In the data rows, the value 128 means zero.
Every row has a hidden score from 0 to 30. What is each row's score? 15 is about the middle. The score is a weighted sum of the row's numbers plus the product of two more (or one squared), each taken from its middle value.
[117  92  83 197 218 114 146 180 109 166  45 156 130  97  84  93 129  77 116 161 163  70  74 153] -> 6
[127 154 156  96  69 151 135  98 106 113 163 165 144 111 134 112 113 133 136 122 120 112 141 149] -> 16
[225 194 201 163 110 188 122 159  79 153 122 197 103  95 202 138 147  86 107 184  53 164 174  83] -> 14
[ 98  96 119 220 125 100 160 131 152 123 112  82  92 119 152 152 116 149 154 104 189 120 154  77] -> 15
[106 148 119  24 115 151 179 132 114 129 123  98  87 126 138  84  93 155 129  92 151 122 137 171] -> 17
[141 106 140 189 117 137  98  54  43  94 141 154 255 114 125 157 138 133  88 123 154 120 101 119] -> 18
[ 93  67 132 164 147 123  52 104 134 111 104 169 139 172 102 154  89 103  84 107 130 150  46  93] -> 20
[169 183 210 125  66 142  66 111 172 116 144 153 131 137 160 216 100 100 133 156  40 182 171  47] -> 21
[176 143 170 122 121 173 154 140 122 157  78 165 112 108 179 168 165 152 149 161  89 145 155 129] -> 17
[154 182 158   0  75 171 112 150 121 136 122 189 106  93 199 131  83  87 137 180  61 102 149  90] -> 18
[135 145 176  31 114 162  96 120 169 171 138  99  83 157 116 187 116 182 122 105 112 167 170 175] -> 13
[ 95 142 101 125 137 129 148 130 142 130 135  73 112 122 105 145 154 162 151 105 162 112 144 113] -> 18
[114 186 107 151  90 113 167 105  85 122 108 163 154  86 124  95 170 152 128 148 115  91 136 140] -> 9
[ 73 105  86 132 141  14 122  91 118  35 125  92  72 174 113 116 117  78 122  75 131 102  77 102] -> 8
[113 141 153 131 102 132 136 117  91 167 184 205 161  89 101 107 154 125  65 166 171  94 124 199] -> 10
[185 179 199 102  71 129  80  90 157 105 188 138 131 153 165 215 133 122 116 157  42 187 151  95] -> 12
[129 166 160  87 117 164 115 124 179 167 134  96 134 152 131 179 140 191 144 110 123 175 152 154] -> 18
[ 53 102  85 168 119 159  99 146 183 134 109 127  39 173 130  96  37 216  96  93 140  77 104 199] -> 18
[141 154 144 113  83 146 150 123 101 119 104 175 110  88 203 119 108 122 157 157 105  79 169 107] -> 15
[102  94  72  86 181  86 199 155 113  79  65  73 117 129 118  67  86  95 164  96 152  84  96 136] -> 14
[ 86 129  76 182 116  79 179 125 146 117  20  75 148 144 155 119  74 180  99  85 132 125 138  95] -> 22
[145 172 165  66  99 179 170 167 167 169 104 139 120 104 127 119 131 119 124 165 113 121 177 118] -> 21
[163 188 158 121  91 160 118 131 134 155 104 125 199 140 186 161 126 134  74 151  85 187 147  64] -> 15
[111 173  94 118 115 118 196 143 112 150  92  98 140  94 113  90 162 151 126 118 162 116 171 134] -> 18
[191  91 192 144  75 177  44  61 138 115 164 143 122 162 170 213 100 143 118 139 118 216 122  89] -> 23
[169  73 164 111 127  70  50  40  91  67 198  95 105 141  53 222 217  89 101 124 195 186 124 111] -> 12
[167  36 181 107 164  75  36  29   0  26 205 170 145 168  90 190 183   4  67 126 157 134  45  44] -> 16
[ 89 113 108 101 150 170 149 181 177 158 116 102 168 149 106  83  99 150 126 100 135 133 111 192] -> 23
[ 84 103 117  86 103 130  90 116 174 147 160 123  93 160 128 155 114 192 124 100 123 134 135 168] -> 15
[ 99  70  92 121 223  99 119 187 135 150  85 133 123 154  68  99 135  36 165 121 132 117  62 137] -> 21
[108 100 138 231  76 110 114  85 135  98 161 110 140 158 140 124  94 183 155  78 129 154 151 156] -> 13
[202  63 164 146 167  73  36  13   0  24 161 159 211 157  52 174 202   8  37 139 169 176  54  66] -> 7
[117 143 140 109  84 130 157  99  88 124 136 166 102  91 137  98 115 136 131 141 142  89 161 138] -> 15
[186 177 162 148  99 159 147 185 128 162  99 143 150  67 184 122 175  78 146 201 131 105 209  62] -> 9
[152 118 140  59 142 166  86  76  62 125 132 211 137 123  69 132  97 123  41 150 114 148  56 141] -> 18
[198 182 164 163 113 147 152 142  55 140 118 174  83  79 196 143 161 100 109 189  75 110 174  70] -> 9
[ 71 128  89  86 101  80 148 113 165  84  99  88 145 163 119 119  95 215 149  71 112  83 149 189] -> 10
[ 94 141  97 124 176  61 113 131 137  72  88  52 181 168 120 132 112 114 170  66 141 129 115 138] -> 13
[ 62  45 102 138 163  68  81 143 134 106 144 157 160 194 100 107 152  61 127  95 123 136  40  92] -> 24
[145  97 155 156 124 153  62  72 118 127 159 156 108 147  72 161 138 127  73 119 123 192  95 144] -> 17
[179 206 155 142 114 154 123 160  77 175 180 176 145  79 189 139 191 104  99 218 112 126 169  79] -> 6
[175 192 142 109 131 173 170 155  55 192 116 207 126  58 158  90 154 117  71 212 136  78 149 133] -> 3
[128 125 115 169 112  87 146  74  45  94 147 166 155 103 103  96 146 126  79 142 142 103  91 127] -> 10
[219 142 227 137  69 142  42  69 141 108 155 144 186 161 160 224 143 100  76 157  59 213 181  76] -> 16
[156 162 126  94 130 160 164 133  54 165 139 168 173  61 158 104 138 132 122 183 142  79 175 101] -> 13
[ 70  67  96  87 143  12 101 101  88  21  79 128 132 195  78 104 112  41 167  54 124  96  48 113] -> 15
[118 134 100 135 104 142 155 139  99 167 173 222  85  74 172  68 176 153 111 176 153  96 120 154] -> 11
[ 88 132  98 112 134 114 101 121 133 119 174 138 136 164 121 109 120 137  80  98 112 147  59 179] -> 13
[111  65  92  67 216 105 135 185 135 151  56 145 150 125 105 108 116  68 148 141 161 116  65 134] -> 13
[ 74  64  87 140 190 125 127 197 214 157  66  83 109 170 120 112 110 115 136  93 175 112  75 140] -> 19
[150 151 169 121  71 126 104  87 121 109 131 141 115 125 136 182 133 120 124 137  99 121 160 106] -> 14
[159  55 161 168 162  52  77  27   0  30 127 196 141 172  93 106 151   3  37 110 140 112  42 123] -> 7
[106 120 103 189 145 181 188 176 146 188  94 145 101  92 150  72 108 159 136 137 129 126 134 126] -> 21
[ 93 108  91   0 173 113 138 177 171 164 111 104 106 119  69 135 155 108 103 140 178 130 103 114] -> 16
[151  97 138 189 135  94  82  53  58  67 194 139  47 120 116 192 178 109 100 140 170 154 100  81] -> 18
[ 99  23  90 144 205  90 153 193 171 162  42 125  32 129  59  94 120  36 143 145 175 109  67  90] -> 21
[163 155 147 113  75 118 156 145 120 109 164 163 157  90 170 117 160  98 173 176  96 112 181 101] -> 16
[193 193 126 190  93 134 172 170 118 138 128 186 177  30 175  89 168  74 177 239 132  59 174  86] -> 14
[143 188 113 166 118 159 173 124  96 132 143 122  70 116 158  75 121 172 165 121  91 130 129 136] -> 17
[159 159 166 186 120 182 158 135  61 169 163 175 144  67 143  94 117 110 109 170 132  67 188 138] -> 15
[100 152  98 119  99  64 100  92 149  67 155  81 139 156 111 156 165 158 148  86 143 154 107 127] -> 13
[108 118  88 199 128 121 196 145 117 151 107 113 142  83 133  86 121 150 149 131 176  86 150 116] -> 18
[162  89 182 150 100 164  84  59 135 128 214 137 179 147  74 199 138 134  96 132 123 196 107 138] -> 19
[167 185 114 106  99 135 149 169 125 152 122 187 143  58 187 106 216 110 161 205 117 109 171  68] -> 7
[ 96  46  49 131 219  91 132 202 198 159  65  98 168 142  44 115 164  48 193 121 182 127  45  51] -> 21
[160 176 131 123 127 150 174 146  66 151 141 150  42  68 178 125 196 143 143 177 133  86 176 109] -> 10
[167  79 193 123 176 125  58  61  37 108 121 237  94 151  50 163 185  35   0 174 139 148  22 115] -> 12
[121 136 108 173  99 117 175 124  85 137 182 190 148  59 154  59 177 139 149 176 159  55 160 144] -> 13
[123 158 113 123 128 156 131 142 127 171 161 120 140 123 171 165 143 169 144 115 113 166 134 145] -> 16
[100  67 129  40 157  87  75 108 119  97 159 171 112 179  83 139 135  86  99 117 107 155  43 129] -> 9
[196 205 162 110 101 162 149 134  82 128 133 159 139 103 181 114 126 120 126 167  65 142 160  82] -> 17
[128 112  67 106 206 157 161 183  98 178  84 176 111  70 136  75 155 132 135 187 177  74  75 159] -> 15
[101  99 124 130 163 151  84 151 157 155  96 113 141 161 111 165  69 149 111  98 125 153  96 150] -> 18
[101 136 118 129 117  62 122  87 121  64 132  88 126 154  81 157 159 141 129  82 138 128 112 178] -> 7
[ 97 106 124  81 113  82 116  86 134  80 145  95 136 152  89 145 115 155 144  75 144 121 138 154] -> 9
[139 126 103  90 156 171 202 191 143 217 110 156 106  40  86  58 147 124 135 192 218  70 146 201] -> 13
[ 67 141  65 114 145  57 117 114 155  54 117  78 146 167  80 106  90 140 162  68 119 109  97 131] -> 14
[121 117  51  60 207 106 156 185 108 161  52 154 128  88 111  76 124 105 117 181 198  88  57 118] -> 8
[103  40 127 150 212 113 121 192 165 146  86 136 139 151  83 137 124  40 179 128 138 108  72 140] -> 14
[ 76  36  81 119 185  72 176 160 169  63  13  47 119 184  93  91  30 138 151  64 125  32 122 179] -> 14
[101 136  87 118 173  93 146 129 108  71  91  76 178 160  90  99  75 136 161  75 107 105  92 154] -> 15
[161 148 170 137  93 134 143 164 155 153 136 125  90 124 225 144 169 113 120 151 105 176 191  53] -> 19
[ 96  76 102 105 208 112 156 179 131 133  10 143 115 169  72  84  86  71 137  88 104 120  57 174] -> 22
[107 149 112 121  93 121 113 126 138 157 175 176 124  96 156 116 188 152 131 162 148 155 135  70] -> 14
[173 146 171 100  75 166  61  74 133 118 204 127 143 166 158 214 135 150  82 142  82 173 116 105] -> 19
[ 81 119  94 129 161  76 140 149 189  91  98  42 129 145 113 124 107 123 186  85 160 129 140 108] -> 16
[176 159 118 140 142 153 215 172 126 192  74 142  83  14 113  82 165 113 165 207 193  35 198 133] -> 7
[178 209 203 181  96 166 116 121 148 121 155 107 148 134 138 178 112 124 162 145  82 157 171 149] -> 22
[177 143 181 113 104 192  68  85 114 107 164  93 128 182 196 185  36 199  98 111  76 163 159 142] -> 21
[ 52  79  76 187 150 111  91 166 223 108  87 113 150 186 119 120  49 167 166 101 113 103  82 172] -> 17
[173 192 184  97  93 159 127 162 157 152 157 124 124 129 184 138 154 107 120 152  81 186 192  84] -> 20
[106 121 109 119 143 124 185 144 121 142 111 101 139  96 105  91 158 148 169 113 124 103 183 155] -> 24
[ 93 103  97 115 197 104 124 178 166 133  72 109  94 162 100 101 107  92 141 107 135 140  75 151] -> 14
[171 161 128 117  79 100 119 154 132 130 130 170 101  96 172 158 218 101 143 182  82 145 176  35] -> 10
[ 64 118 123  97 117 146 107 132 199 138 134 129 107 169 107 129  65 195 138  96 108 102 115 229] -> 8
[136 153 161 136  76 131 117  60 131  84 185 103 143 157 131 154 105 160 135  95  95 162 128 166] -> 8
[212 169 201 138  92 163 113  97 121 106 171 111 104 169 196 165 106 137  66 139  48 213 161  81] -> 18
[179 174 173 222 113 154 153 114 100 125 112 128 146 120 161 153 109 135 144 142  46 139 163 134] -> 15
[203 150 177 113  68 124  91  81 123  64 145 130  86 180 190 160 140 158  87 138  59 185 150 131] -> 13
[135 134 133  99  87  89  89  50 130  88 153  89 112 146 110 221 159 160 127 110 143 171 126 100] -> 10
[127 151 170 111  90 165 127 105 134 136 149  95 104 164 172 132  65 182 109  97  97 134 167 154] -> 17
[189 150 158  94 101 138 160 178 124 143 106 136 144  83 218 125 164  77 145 184 115 129 225  18] -> 19
[176 147 175 126 114 148  80 106 154 134 152 106 127 177 148 158  98 191  52 119  95 201 173 126] -> 16
[119 140 142 126 111 142 180 159 160 178 125 120 136 112 172 117 151 141 120 139 128 143 162 121] -> 21
[ 79  92  74 143 180 104 159 179 189 154 101  92  61 140  99 112 135 130 125 121 155 120  93 127] -> 16
[ 97 120 105 171 149 186 118 162 154 190  98 135 126 104  99 123 112 156 130 141 148 123 134 106] -> 13
[ 63  91 139 119 137 127  67 143 194 122 166 125 150 179 124 139 108 121 128  84 121 135 100 174] -> 18
[138 177  83 158 154 155 193 152  60 151 122 142 171  59 146  47 157 159 156 164 156  69 152 178] -> 9
[215 180 196 146 106 195 126 144  64 140 123 188  82  84 197 176 137  93 111 191  54 116 172  59] -> 18
[ 97  72  92 159 185 137 166 174 128 168  91 137 158 111 133  97 140 128 108 146 162 105  91 128] -> 18
[ 84  37 136 185 161  76  38 116 111 107 127 183  37 191  97 165 162  35  87 108 140 155  35  51] -> 15
[ 89  61 136 107 138 104  75 107 178 108  53 142  81 171  77 180  70 126 110 120 143 146  79 127] -> 12
[108 131 104 103 182 162 111 173 137 158 144 129 150 126  98 121 111 121 132 114 123 135  90 159] -> 22
[ 98  66 151 154 145  60 100  76  70  33 104 139 125 177  73 132  82  44 109  60 100  99  75 116] -> 13
[132 160 134 108  78 103 123  73 108 106 183 127 245 122 153 138 162 141 126 124 126 157 135  95] -> 16
[125 203 119 107 133 166 144 151 137 179 134 139 120 104 102 124 126 156 135 132 114 151 128 162] -> 15
[138 112  83 122 146 131 203 168 113 176 115 121 181  37 148  67 144 127 167 166 233  61 169 113] -> 15
[186  51 185 125 118 164 101  59  97 116 226 159 128 147  74 145 140 103  63 138 147 200  75 181] -> 12
[149  82 156 157 140 140  66  79 117 112 181 158 191 155  99 173 169 108  64 127 142 207  58 122] -> 27
[160 118 141 151 159 117  59  79  59 116 192 190 108 132  74 144 211  73   8 165 171 193  30  78] -> 14
[126 174  93 164 133 128 142 130  97 150 149 112 168  92 163 141 174 158 164 143 138 107 151 118] -> 11
[ 94  77  94 181 199 132 132 191 167 162 119 115 126 136 109  92 160  76 141 118 159 137  84 137] -> 19
[ 95 119 117 144 177  95 137 126 127  71  84  65 129 172  86 129  71 126 170  69 107  80 104 203] -> 6
[105 106  80 146 210  23 161 156 113  72  91  74 121 134  77  81 188  53 216  94 142 105 114 121] -> 13
[199 187 188 107 109 166 124 154 107 163 118 190 160  85 201 158 158  96 110 218 110 123 174  68] -> 15
[106 142 103 139 157 156 117 155 157 163 117 114 125 133 109 153 131 176 157 113 104 147 122 159] -> 18
[186 164 171 129 113 156  77 111 163 135 116 107 139 153 186 244 125 160 147 141  57 230 167  64] -> 19
[124 131 146 138  91 121 127 130 141 158 119 177 140  86 135 152 172 126 137 176 134 101 178 124] -> 13
[118 136 157 117 103 176 163 129 142 172 104 130  79 142 172 104  70 161  99 119 115 149 134 155] -> 18
[163 112 148 115 144  93 105  40  25  70 175 142 124 121  58 129 168  87  51 138 158 127  86 142] -> 10
[104 158 111  84 167 118 110 125 129  75 136  68 161 182 137 103  73 153 165  56  89 134 105 200] -> 15
[211 187 188 139 104 144 105 142  89 128 171 141 142 105 192 196 181  88 134 173  70 164 182  46] -> 17
[140 155 148  39  66  96 129 113 131 106 137 148 141 113 154 138 167 122 146 146  96 114 166 121] -> 12
[125  55  70 100 205  61 176 168  91  90 108 100 115 118  96  37 170  32 203 119 193  66  85 124] -> 16
[117 107 100 164 146 130 226 156 101 149 110 114  99  65  76  67 128 134 157 147 181  39 164 169] -> 17
[ 98  99  89 112 197 115 123 172 173 137 140 104 133 155  74 134 155 127 168 119 117 149  84 155] -> 17
[130 119  73 121 196  92 188 149  75 115  76 127 113  77  74  60 146 119 167 148 169  46 118 179] -> 9
[224 190 199 108 119 196 108 160  41 174 194 212 147  73 221 159 174  76  87 217  54 126 183  73] -> 13
[125 123 151 120 120 147 105  90 110 149 170 167 102 120  85 130 166 146 101 155 152 138 110 163] -> 16
[106 140 155 137  76 158  98  96 172 126 145 138 146 173 134 165  55 211 118 121  51 121 139 177] -> 12
[124  98  72 137 168 122 155 189 154 218  93 133 112  42 125 104 181 124 138 201 251 100 145  82] -> 3
[128 157 151  97  83 117 128 112 155 140 175 143 104 120  98 157 201 140 122 150 123 141 141 145] -> 12
[125 119 158 109  97 168 207 122  99 138 119 121 144 126 126  82  84 155 119  96  93  97 171 191] -> 29
[ 77 113 100 175 139 128 176 156 160  96  84  57 182 173 160  64  66 192 154  71 123  97 142 216] -> 17
[105  80  82 126 194 143 127 184 132 176 121 143 154 106 128  61 156  85 105 160 199 116  95 104] -> 10
[118 129 155 255  97 187  96 101 110 157 169 180 109 112 149 153 147 146  87 134 132 135 107 124] -> 22
[124  90 185 102 112 178 102  95 100 153 139 214 176 108  66 131  76 134  73 159 138 100 107 156] -> 22
[179 173 192 137  63 125  58  62 152  88 162 124 141 147 123 228  98 111 116 139 101 177 151  77] -> 17
[ 64  99  67 163 116  56 105 119 173  70 111  66 119 159 130 148  97 175 165  82 167 106 127  91] -> 14
[164 147 175 102  57 109  97 118 156  97 129 142 103 128 174 174 149 110 156 150  91 150 187  51] -> 16
[102 130 110 142 108 147 152 129 119 149 144  96  95 109 138 145 159 157 128 105 146 110 162  69] -> 22
[ 92 124 102 126 188 127 140 172 165 128 117 104 111 164  68 124 127 131 154 111 111 139  71 175] -> 17
[115 141 122 155  80 129 160 106 103 120 131 169  29  93 149  91 126 140 139 156 120  65 142 102] -> 14
[117  51  64 134 204  41 169 164 116  83  85  81  94 114  86  89 178  38 203 124 197  84 100  55] -> 16
[154 165 121 119  96 144 144 148 101 143 175 183 104  44 209 112 171 105 162 197 154  73 178  74] -> 15
[157 153 174 102  71 155 111  60  93 101 216 143 149 141 141 143 118 134 114 115  69 161 126 151] -> 13
[140 151 147 121 114 156 127  97 124 129 142  96  95 144 127 171  71 180 148  90  83 127 150 165] -> 11
[114 110  81  15 147 156 197 180 129 209 124 142 133  68 142  82 171 152 130 160 194  98 133 134] -> 21
[124  65 154 101 143  65  49  47  40  33 129 148  78 168  84 180 124  38  81  98 151 114  59  42] -> 12
[102 129 150 115 104 145 148 117 139 140 143  80 177 140 136 151  87 160 119  83 121 116 172 156] -> 22
[202 211 169 123 100 161  78 101 107 121 144 118 119 147 178 170 108 137 109 129  65 183 144  86] -> 16
[102 128 133 139  91 138 130 123 145 133 103  80 127 163 194 140  81 197 115  74 136 152 174 141] -> 21
[123 106  44 110 214  68 143 154  82  88 100 100 162 101  91 117 182  91 206 135 180  75  84  86] -> 13
[159 164 126 124 135 167 161 152  72 191 145 180 181  74 170  98 162 127 102 186 141 106 150 136] -> 11
[195 190 202 116  70 147 116  88 105  90 120 167 117 142 169 150  59 106 107 135   0 155 153 122] -> 11
[140 170 145  53 119 144 140 119 124 141 184  95 139 119 138 145 157 154 168 119 112 154 177 112] -> 19
[171 189 191 118  59 148  79 122 156 119 125 167 130 134 168 151 104  96 119 145  60 174 156  87] -> 18
[ 60  81  68 139 156  41  83 129 162  43  92  75 104 192 100 119  70  78 222  44 133  77  82 146] -> 10
[ 74  57  33 139 205  99 124 202 189 152  48  87 116 184 148  66  94 119 135  86 161 129  62 116] -> 22
[136 156 123  93 140 182 139 164  93 211 159 184 195  58 154  96 149 140 116 193 184  73 155 136] -> 13
[106 173  90 135 157  96 135 119 132  97 127  56 119 159 110 133 126 185 154  82  91 126 122 154] -> 13
[198  99 206 129  95 182  51  46 146 121 186 129 146 155  86 238 118 108  76 126 137 226 116 109] -> 24
[ 88 106  97 230 189  39 115 124 132  60  61  59 119 181  96 154  82  84 163  56 121  99 106 110] -> 12
[113 149  81 134 176  63 156 138 118  99 112  71 129 108  52 137 145 123 172 115 153 115 145 132] -> 10
[146 135 189 117  80 129  89  56 152  86 180 103 119 162  96 170 119 148 158  92  95 174 156 195] -> 6
[126  59  69 160 212  60 175 157  90  76  75 111 108 111  98  87 150  75 232 133 160  67  89 116] -> 11
[222 179 185 244 108 173  82  89 107 103 155 106 142 173 194 168  94 160 113 131  44 211 170 135] -> 17
[153 112 175  96  81 161  89  63 133 132 154 154 143 144 109 188  91 138  93 135 149 169  91 167] -> 8
[128 147 141 118 106 174 175 160 148 174 130 141 136 111 160 105 133 147 123 144  90 140 154  99] -> 25
[103  80  73 136 190  48 156 146 128  66  43  79 178 145 101 118 135 104 201  88 143 104  97 118] -> 13
[ 50 106  57 101 129  69  93 148 219 132  77  93 142 166  80 140 123 209 132 126 164  90 107 149] -> 11
[121 149 142 151  88 179  79  94 123 154 191 167 128 123 150 167 137 153 114 137 116 148 110 107] -> 21
[ 83  86 113 168 172 136 111 180 197 159  80  93 159 150 118 128  69 115 131 104 162 148 114 136] -> 20
[114  93 131 152 155 109  77  98 119 113 229 153 143 159 116 142 151  93  69 109 142 182  59 120] -> 17
[ 93  60  87 163 200 123 128 198 183 156  75 106 145 145  96 103 130  62 161 108 168 142  72 106] -> 21
[176 172 153 135  79 136 152 149 110 127  64 197 241  61 171 120 100  72 140 190  69  74 181  77] -> 15
[102  70  81 115 212 130 149 201 160 160  28 129 136 134  77  60 113  45 152 121 175 121  50  95] -> 19
[182 191 163 163 101 183  98 118  99 130 159 133  91 118 191 190  95 134 138 139  72 169 154  61] -> 21
[170 133 112 188  99 122 175 173 121 156 136 201 126  42 192  74 201 104 179 236 157  87 175 109] -> 10
[ 98  79  87 104 200  55 138 145  95  64  61  84 100 163  81 108 117  51 211  63 134  84  84 131] -> 16
[130  31 166 128 167  95  54  81  63 108 109 210 144 172  79 157 171  34  19 136 155 147  18  66] -> 13
[100 131  99 116 178 113 120 133 132  72 123  70 133 158  48 125  91 129 197  77 118 116 111 132] -> 23
[143 140 143  40 109 203 168 161 115 179 143 142 158  57 133 103 114 108 147 167 160  53 182 130] -> 23
[111  55  58 140 212  58 205 161  96  78  61  81 104 134  88  31 128  47 235  85 135  70  81 156] -> 22
[156 145 169  94  91 163 140 122 122 131 145 107 163 136 204 151 129 139 122 136  73 155 173  59] -> 26
[133 137 133 111 103 158 131 166 149 186 167 126 101  94 192 154 165 116 112 159 160 147 165  25] -> 19
[161 192 143 117  74 124 149 147 126 113 151 167 148  89 176  97 165  98 155 165  87 129 178  68] -> 17
[141  68 137 178 173 114  65  69  76 107 145 183 138 158  52 157 164  86  48 148 125 148  29 135] -> 12
[190  73 188 140 116 175  93  39 116 119 184 146  61 149  51 173 110 121  91 153 121 208  99 158] -> 14
[ 86 122  84  75 178  76 118 124 110  54  67  67 172 208 143  92  76 156 131  54  94 105  78 142] -> 15
[141 168 134 139  93 151 145  98 120 127 144  97 220 156 176 138 102 182  94 119  97 142 128 106] -> 20
